A state moves one step at a time under one of 7 hidden systems, and each row is a state written as 22 numbers. Each run below is a few steps of one system.
Folo, seq 1:
[[-11  20 -16  -1  11   7 -32  13   4   6   7 -16 -32  -5   7  24  -4   1
   -7  29  -8 -13]
 [ 21   2 -26   2  10  -1   2  -7  11   5   1  23 -38  -2   0  12  15  26
   12  -6  12 -22]
 [ 17 -22 -24  -3 -18 -28  30   4  -3   9  -9   4 -19  -4   6 -31  -2  -7
   -2  -9   9  -6]
 [-13 -14  -5   9 -24 -19   4  15 -39 -12   6   1   6 -18   5   6  -5 -33
   16  -5   0   9]
 [  1  16  29   8 -12 -13 -18  -6  -8 -17  15  32  21  17   5  20  14 -17
   -1 -16   5  -4]
 [  4  25  11  16  -7  -2 -11  -5  12  -4 -15  -2   7  36  15  -6  -2   1
  -42   7   7   5]
 [ -4  15 -20  28  12  30  -3   2 -18  -2 -34  -8  -5   3   2   5 -10  21
   -3  18   4  13]
 [  3 -11  -1   2  18  29  17 -14  -9  13 -18  21  13  -9 -14 -18   9  22
   20 -23  10  -3]]
Panu, seq 2 (8 x 22):
[[-17   9 -25   5  20  35  -9  -5  16   9  -8 -26 -16   5   2  -2  -2  19
  -26   3   4  -7]
 [ 12 -22 -18   5  13  18  32 -22  15  -7  -4  -6  10  -4 -14   5  -2  27
   25 -10   5  12]
 [  0 -27   7 -13  -8 -14  20  11 -17   8  -1  -5  15 -25 -11 -20 -14 -23
   31   5  -9   8]
 [-35   0  10  -2  -9   3 -26   8 -14  -4  26  -9  13  -7   2  12  -1 -40
   -6  -6  -4  -7]
 [  8  16  19  -8   8  -2 -21 -14  33  -8  29  13   2  20   1  29  13   3
   -2  -1  -2 -14]
 [ 28  12  -5 -13   9 -17  -4  11  16   9  -7   0 -33  -3   3   4  -4  24
    7  35 -12  -5]
 [-10  -2 -38  10   1  11   0  12 -30   3 -14  -3 -35 -22   5   4   2  14
    3  -5   5  -3]
 [  2 -22 -16   7 -13  -4  24 -15  -6  -9  11  17   3   2  -1  -5  16  -3
    0 -46  19  -7]]
Folo, seq 3 (8 x 22):
[[ -1  11  37 -25  20  11 -21  -8  20  10  20  13  17   1 -13   7   9   7
    8  -3 -12 -10]
 [ -4   4  -7 -17   8   4  -8  -1  39  11  10 -33 -16  10   4  -7  -4   7
  -33  11  -8  -7]
 [  6  -5 -28   0  10   3   2   7   5  -1   0 -20 -31 -20  -4  24  -9  20
   23  27  -9   2]
 [ 18 -11   0 -24   4 -19   8   5  -3  17   7  28 -22 -21  -7 -13  13   9
   27 -12  -1 -19]
 [ -8 -18 -10 -14 -27 -31   6  10  -2   1  20 -12 -13  -7  13 -16   5 -28
  -21 -20   3  -8]
 [  2   4  -4  15 -20 -25  -8   7 -16 -32  15   0  -4   3  11  41  -2 -12
    8   9  -4  11]
 [ 21  28  23   5  -4 -20 -14   5  -9   1 -13  39  -4  18  10   1  11  12
   -7   5   3  -5]
 [-13  12 -16  13  -9  10  -5   6 -19   6 -25  -3 -12  12  13 -23   3   6
  -43 -13  12   0]]
momu, seq 4:
[[ 27  22  10  -8  12  -7  -9   3   9   3  -9  22 -24   3   2  13  10  41
    6  12  -7  -2]
 [  2 -11  -9 -10 -15 -23  12  23 -31  13 -20   0 -21 -23   6 -32   0   2
   -4  -4  -4   4]
 [-25 -10 -12   8 -14   6   2  -3 -25 -27  16 -17   4 -10   7  21   6   2
   -9 -33   2  17]
 [ 22   9  29  -8  -5 -23  -2 -12  16 -20  19  19  11  15   1  24  12  15
    7  -8  -5   4]
 [  4  13  24 -17 -12 -28 -13  20  -2  17 -11   0  -4   6  11 -30  -5 -13
  -26  14 -11  -1]
 [-30  10 -11   8   1  29 -12   0 -19   3  -9 -11  -6   0   7  -9  10  13
  -37 -27   8  -1]
 [ 23  -3  -2   2   6   4  24 -22  17 -13  -5   8   1  10  -3   7  12  45
    4 -19   3  12]
 [ 14  -6  20 -14 -11 -28  14  17  -9  -1 -14 -15   6 -13   1 -13 -16   7
    9  24 -21  28]]
gora, seq 5 (8 x 22):
[[ 22   1  -5  -5 -17 -39   1   3   7 -20  23   7 -25  -1  10  30   9   7
    9  -1  -5   1]
 [ 12  21   3   0 -17 -30 -12  17  -9   1 -13   6 -27  11  20 -10   5   8
  -33   9   0  -1]
 [-23   7   1   4 -16   2 -10   5 -31  -5  -1   9  -2  -1  12 -10  16   2
  -31 -39   9   0]
 [ 12 -14  -7  11  -9  -4  27 -21  -1 -18   0  18   6   9   0   1  16  20
    0 -42  16   6]
 [ 25   0   9  12  -7 -11  27  -5  -2  -5 -36   6  17  17   3 -22 -10  16
   -3   8   3  24]
 [-13   9  35   2   3  15  -6   2 -22   5 -18  11  39   4  -6 -19  -5  -7
   -1  -1  -6  12]
 [ -4  -2  25 -11  19  23  -1 -24  26   1  17   8  33   9 -16   2   8   2
    9 -18   1  -4]
 [ 11   3   0  -6  23  20   6 -12  38   3  -4 -23   3   8  -8   6 -13  28
    2  24  -9   9]]
belo, seq 6:
[[ 21 -24  -4   1  -2  -5  37 -20  10 -16   4  10  13   0  -9   3   5  17
   24 -25   6  13]
 [ 10  -5  26 -16 -18 -31  12  15  -5   2 -11  -9  15  -2   6 -29 -11  -9
   -9  12 -14  21]
 [-29  22  27  -2   4  20 -29   8 -26  -4  -1  -2  15  -4   4   8   7  11
  -20 -13 -10  11]
 [  7   5   5 -10  25  28   0 -25  38   8   6   4   5  14 -11   1  11  27
   -4 -13   3 -12]
 [ 11  -6 -23   3   4   1  16   5  15  13 -26 -28 -12   4   2 -25 -20   8
  -13  30  -3   7]
 [-22  -9 -15  11   1  19   4  12 -45  -3 -16  -9   0 -30  -3   2  -5   8
   19  -6  -2  13]
 [ -1 -26  12 -26   3   0  15 -12  11   1  29   2  15 -18 -14  -1  10  -1
   23 -29  -5  -2]
 [  5   2  16 -25  -9 -26  -5  12  23  -3  15 -31  -4   1   6   0 -10   0
  -19  20 -22  14]]
momu, seq 7, 8 rows:
[[-16  -8 -14  -1  10  28  -1 -22  26   0  25  -5   3   8  -6   9  13  -5
  -10 -30  14 -18]
 [ 29   7  -8  -2  12  -8   7  -7  41   1  -2  -8 -15  15   1  12  -8  19
    4  33  -6  -1]
 [ -5   8  -6   2   5   1 -12  27 -32  16 -25   0 -17 -23   1 -10 -12  -3
   15  31  -9  -1]
 [-17 -21 -23   7  -4  13   8  -5 -24  -2  11  11  -2 -19  -6   3  12 -12
   15 -39  15 -10]
 [ 18 -15  -6   5 -13 -23  16 -16  31 -24  25  -6   6  17   2  24  -1 -13
    7   0   4   4]
 [  4  27  19   3  -1 -16 -29  18  -2   3  -4   4   1   9   9  10 -11 -19
   -4  42 -11  -2]
 [-14  12  -6   7   5  18 -16   3 -22  21 -13  27  -6   1   2 -24  11 -11
  -12 -19  16 -25]
 [ 10 -19 -32  16  -6   7  33 -23  19  -9  -5  -9   0  17   2  -7   1   9
  -11 -20  19   2]]
revuk, seq 8, 8 rows:
[[  9 -36 -23   3  -5   1  42 -12  10  -3  -1 -10   8  -6 -10 -16  -8  -3
   20 -16   9   6]
 [  0 -16  17  -7 -12 -22   9  11  -6  -4   9  -6  24 -12  -5  -1 -17 -33
   27  18 -12  14]
 [-16  14  31 -16   7   3 -36   7  -5   6  24  15   8 -11  -5  17   7 -17
   10   2 -10 -15]
 [ -6  17  -6  -7  15  17 -24 -10  33   7  18  -8 -17  15   3  11   9   7
  -27  -1   3 -22]
 [  8   8 -34  16   7   9   6   1   9  -3 -22 -23 -26   5   7   4 -12  23
  -11  26   0   7]
 [  9 -16 -24   6  -4  -7  21  12 -33   3 -22   9 -18 -24  -3 -11  -4  14
   25  -2   1   6]
 [ -5 -28  -4  -7 -20 -20  16   0 -12   1  18  11   7 -13  -1 -15   6 -34
   11 -31   9  -9]
 [ -4   4  17   9 -16 -16 -14  -2  11 -18  23   1  22  19   5  21  -3 -41
   -3   8   0  -2]]
belo, seq 9:
[[ -9 -17 -11 -17   5   0   6  11 -10  -5  14 -24 -16 -38  -9  19  -3  19
   26   1 -17  14]
 [  6 -11   8 -36   2 -22   0  12  -1   5  23  -2 -24 -29  -4   5  10  19
   15  -8 -17  -1]
 [ -1   6   0 -27 -10 -24 -14  14   1   0  16 -12 -35 -11  12   3  12  18
  -25 -13 -13  -2]
 [  7  12 -11  -2  -6  -9  -3  -1  -5 -13   1   4 -33   0  12  14  19  40
  -21 -22   3   4]
 [ 23  -4  -9   1  -9 -17  23  -7  -3  -4 -15  15 -18   6   8 -17  13  32
  -14 -26   8   5]
 [  1  -8   0   5 -23 -15  22   1 -20 -10 -17  -3   9   7  10 -25   3   9
  -28 -29   6  20]
 [ -6   0  25   7  -9   6  13 -11 -13 -18  -9   1  34  10   0  -5   6  18
  -14 -28   0  29]
 [  6   6  35  -9   9  11   9 -14  16   4 -15  -1  35  16  -6 -22  -2  20
  -11  -5  -7  18]]
leto, seq 10 (8 x 22):
[[ -6  -7  26 -20  -7 -12  -5   3 -22   5  15  26   8 -18  -5  -9  19  -1
   11 -35  -2  -5]
 [ 13   9  20   4 -15 -16   6 -13  19 -11   0   4  22  36  11 -11   2  -4
  -32 -10   6   8]
 [  8  19  -7  27  -1   2  -2   8 -19 -16 -28  -7  -5   7   9  21 -10  21
    0  29  -5  24]
 [ -4   5   2  -9  19  21  -4   8 -20  27 -24  16 -10 -20 -10 -25   6  23
   11  -4  -2  -9]
 [-15 -19  -8 -11  -4   8  14  -6  16  13   2 -25   8   3   1 -36  -2 -14
  -31 -20   5  -1]
 [ -2 -20  -8   6 -10  -5  21  -6   0 -28   9 -31  15  -8  -2  24 -14   1
   15   4  -9  31]
 [ 17   5  34 -21  13  -9  -6   5   1   8   4  20  11 -13 -12   5   0  11
   38  15 -16   3]
 [-13  23  25 -13   8   9 -29   3  19  15   5  -5   6  17   4 -11   3  -9
  -36   8  -4 -12]]
Panu, seq 11:
[[  7  13 -19   6  24  23  -6   5   4  18 -26  -4 -22  -5  -3  -2  -9  25
    8  32  -3  -5]
 [ -9 -23 -39   7  12  26  20  -7  -4  11  -6  -4 -12 -17  -9 -11  -1   5
   14 -15  15 -10]
 [  0 -36 -12   1 -14 -12  30 -10   6 -10  16  -8  19  -5  -6  -4  -6 -29
   17 -16   8   3]
 [ -2   1  24   3 -15 -22 -10   9 -10 -11  15   5  25   2   2  14  -8 -40
   16  16  -8   5]
 [ -6  31  18   0   8   2 -42   7   2   7   9  20  -4  11   5  16   6 -16
   -6  18  -2 -22]
 [ 15  16 -20   1  16   7 -12  -7  32  13   0   3 -34  15   4   6   6  20
  -15  12   7 -22]
 [ 19 -12 -40  15   2  -2  28  -3   1  -4 -19  -6 -26  -5   1   2  -7  23
   12   9   7   6]
 [ -2 -24 -17  16 -15  -6  24   5 -35  -3 -13  12   6 -16  -2 -14  -1 -16
   21 -18  13   5]]
gora, seq 12 (8 x 22):
[[  5  -3  -8  16   5   1   0   6  -6  -7  -2  -3   6  -9  -7  28 -19 -15
   41  38  -5   6]
 [  5  12   4  -3   6  -6 -26  10  10  20   8  17  -8   3   0   0  -4 -32
   11  29   0 -29]
 [-23   4 -21   6  -2  11 -21  -1  17   1  22 -20 -13   7   7  13  -1 -27
  -24   2   6 -21]
 [ -2   2 -42  22   1   9  -3  -2  -8 -15   4  -2 -32  -6   4  35   4  11
    8  -1   9  -7]
 [ 17  -5 -31  13  -8 -16  11  10 -16  13 -20  20 -29  -5   6 -16  -2  -9
    8   7  14 -18]
 [-13 -11 -13  17 -25 -12   5   8 -20  -2  -3  -3  10   5   9 -17  -9 -48
  -13  -5  13  -4]
 [  0   4   0  29 -13  -5  -2 -10  -9 -29  12  19  19  18   5  33   4 -21
   11  -9  12   1]
 [ 23  22  -2  24   5   2  -5 -12  16   1 -18  30  -1  34   6   4   2   2
   -7  15  16 -14]]
leto, seq 13 (8 x 22):
[[  4  26  15   5  -2  -4 -11  13 -14  -4 -30  -7  -1  10  12  -6  -6  26
  -26  20 -12  22]
 [-13   8  -4  -3  13  27  -2   5 -23   8 -24  -8 -10 -16  -2 -13   4  43
  -12 -13  -5  13]
 [  2 -22  -7 -22   3   5  28  -6  13  11  -8 -23   0  -9  -6 -34  -2  22
  -11 -17  -5  11]
 [ -4 -19   9 -19  -9 -16  17   8   1  -9   7 -38  11 -15  -1  -4 -15   2
    1   7 -20  31]
 [ -3   5  40 -24   7  -1 -11   4  -5  -8  13  -2  18 -15  -8  18   4  21
   14  -1 -23  21]
 [  7  22  30 -20  15   6 -16  -8  29   7   3  -2   5  16  -1   1   7  29
  -24   2 -14   1]
 [ -1  15 -14  -4   8   7 -11   4  16  -3  -5 -31 -28   3   9  13  -2  32
  -28  16 -11   7]
 [ -1  -9 -20 -20   7  -2   2  10  -7   5   6 -12 -37 -30   0   4   9  34
    5  -8  -9   2]]
revuk, seq 14 (8 x 22):
[[-15 -31 -34   8   0  13  17  -9   2  -7  18 -19   1 -16  -9  14  -7 -21
   23 -10   8  -3]
 [ 16 -11  -1  -6  -4 -25   2   3  16  -2  20   2  -2  -6  -7  20 -12 -25
   36  29  -7  -8]
 [ -7  17   9 -13   0 -14 -34  22  -8  19   8   8 -18  -9   6  -2  -1 -24
    0  21  -8 -23]
 [-19  16 -28  16   5  19 -25  -2  -1   3   9   5 -25   7   8  15  10  -7
  -20  -9  15 -26]
 [ 24  -2 -37  26   1  -2  16 -11  18  -5 -12   6 -21  19   5   8  -3   4
    4  13  18 -10]
 [ 16  -7 -12  12 -10 -19  15  14 -21  13 -29  16  -4  -5   2 -28 -13 -15
   16  20   5  -2]
 [-18  -6   5  10  -8   5  -4   3 -31   7   0  25  20  -5  -2 -14   4 -37
   10 -22  13 -14]
 [  2   1   9  12   3  12  -6 -22  28  -4  18  15  27  28  -5  10   3 -29
    3  -5  14 -17]]

Which system made each run below?
seq 15:
[[ 24   5 -19  12  -8 -21   7  -7  14 -24  11   4 -23  12   9  34   6  22
    1   3   4   5]
 [ 24   6   1  -6 -17 -39   5  20 -14   7 -20  11 -24  -1  13 -21  -1   9
  -10  11  -2   4]]

revuk
seq 16:
[[ 15  15   5  12  13   8 -12 -16  10  -2   6  43   3  15  -6  21  15   5
   20  -5  13 -21]
 [ 12   3  -3  -6   3  -2   4  -2  29  25 -15  -1  -3  21   4 -38  -6 -10
  -25  14   7 -15]]

revuk
seq 17 (2 x 22):
[[-29   1   4   8  11  36 -10 -12   4 -13  12 -23  28   3  -8  22  -4  -1
   -2  -5  -2  13]
 [ 22   0   7 -14  23   7   6 -11  33   2   7  -2  -4  -2 -13  19   0  32
   25  16 -11   4]]

revuk
seq 18 (2 x 22):
[[ 12  -4  12 -17  11  -2  10  13 -16  23 -26  12  -5 -22  -8 -32  -4  20
   17   9 -11   4]
 [-35 -13 -17  -4  -6  16  -2   8 -14   7   3 -33  -4 -16   2 -16  -3 -14
  -24 -18   1   0]]

Panu
seq 19:
[[ 13 -29 -11 -17   1  -8  30  -5  30   6   4 -29   2  -7  -8 -15 -16  -1
   11  14  -8   8]
 [-18  -6   9 -11  -4  -7  -9  23 -26   0   6 -19   4 -31  -4   9 -13 -15
   23  20 -19  13]]

revuk
seq 20:
[[-14  -4 -13  -3   8  13 -10   0 -15 -14  22  -4 -18 -24  -5  37  13  21
   15 -17  -5   1]
 [ 31  -8  14 -21  -7 -29  19 -11  25  -4  10  14  -4   8   1  -8  15  24
   -1 -15  -2   2]]

Folo
seq 21, 2 rows:
[[-22  15  18   1   6  12 -35   4 -11  -4  20   9  14  -5  -3  30   1 -27
   13   8  -5 -11]
 [  9  17  -4  -6  20  14 -20 -12  37  12  14  10 -19  14  -3  12  10  10
   -7   6   6 -29]]

revuk
seq 22:
[[ -1  11   5  22  -5   5 -12 -14  -9  -9   6  38  12  21   3  14  17 -16
    0 -24  19 -17]
 [ 23   1  -1  13 -13 -17  19 -11  24   0 -14   9  10  34   8 -22  -5 -15
  -19   5  14  -4]]

momu
seq 23:
[[  2  20  39   1   0  -2  -7   4  -5 -10 -18  -2  31  16   3   0  -9  12
  -10  18 -14  26]
 [ -7  13  27 -12  18  25  -9  -4  -8   7 -12  11  11  -4  -7  -9  13  39
   -8 -21  -6   7]]

revuk
seq 24:
[[ -2  27  24 -10  11   8 -21  -2  11  -9   1 -12   0   9   3  20   5  37
  -19   8 -16  14]
 [  3   5  -4 -15   9   9   6   0   3   2 -12 -14 -24  -9   2  -8   7  53
  -18 -11  -8  11]]

revuk
seq 25 (2 x 22):
[[ 21 -13   4 -10 -16 -39   9  12   1  13   2  15  -5  -4   2 -20  -6 -32
   16  17  -2 -12]
 [-15   7  12   4 -21 -17 -18   7  -1 -16  18 -15  14  14  14  11  -6 -35
  -25   6  -3   5]]

gora
seq 26 (2 x 22):
[[  0 -10 -17 -14  -4 -10  -1  -5  13  10  26  13 -26  -3   2  -6  20  -9
   -8 -32  11 -31]
 [ 12  -2 -24  12 -24 -28   9   0  10 -25   7 -16 -19  15  19  18  -1  -1
  -21   2   4   9]]

belo
seq 27:
[[ 10 -33 -14   3  -9  -8  42 -10   6  -9  -3 -14  17  -6  -7 -14 -13  -4
   17  -8   2  18]
 [  1  -7  30 -11  -4 -13   3  10  -9  -1   0  -1  29 -11  -8  -2 -16 -21
   30  22 -16  16]]

leto
seq 28 (2 x 22):
[[-11  -5  25 -27  -6 -11 -13   7 -13  14  21  22   5 -18  -6 -12  15 -17
    6 -26  -5 -15]
 [  8 -10   0 -14 -10 -18  11 -13  36 -17  28 -21   1  15   6   9   5   5
  -23 -15  -3   6]]

gora
seq 29, 2 rows:
[[ 12  10  11 -17   3 -12   1   8  22  10 -16 -23  -7   8   7 -22 -12  20
  -25  27 -16  12]
 [-24   9  -1  -5  12  27 -13  14 -33   9 -20  -9 -10 -24  -2  -6   1  28
   -6  -5 -10   9]]

momu
seq 30:
[[  3 -16   8 -15  17  19  20 -15  20  -3   2 -22  16  -9 -16   3  -4  32
   15  -3 -12  21]
 [ 10  -4  17 -24  16  -1   6  10   5  13 -10 -10   2 -21 -13  -8 -12  22
   25  27 -24  15]]

gora
seq 31 (2 x 22):
[[ -9   0   3  22 -13   4   5   0 -44 -10 -15  29  18  -4  -1  -1   8  -5
   11 -25  13   7]
 [  1   1  24 -12 -11 -11  -1  -6  11  13   2  14  21  21   5 -35   7 -23
  -27 -18   7 -12]]

Panu
seq 32 (2 x 22):
[[ 18   1 -13  -4   0  -8  16  -7  33   4 -13 -20 -12  21   7 -19  -6  21
  -30  11   0   7]
 [ -5  -2  -7  12  -4   3   9  16 -40  -7 -31 -14   1 -18   2  -6 -13  15
    7  11  -8  28]]

revuk
seq 33 (2 x 22):
[[ -8 -32   7 -14   4   7  19  -8   9   3  19  -6  26 -16 -18  -8  -6 -23
   30 -13  -2   0]
 [-10  -6   5 -14   8   7 -12  -3  36   2  31 -25   9   2  -8  15 -10 -26
    6  18 -10  -8]]

momu
seq 34 (2 x 22):
[[  2  -3  11 -24   2 -11  -4  20 -26  21  -8  18 -17 -29  -4 -23   6  10
   14  -6 -10  -8]
 [-17  -4  17 -12 -15  -4   1  -3   0  -2   8 -11  17   9   7 -26   7 -10
  -41 -33   1   4]]

leto
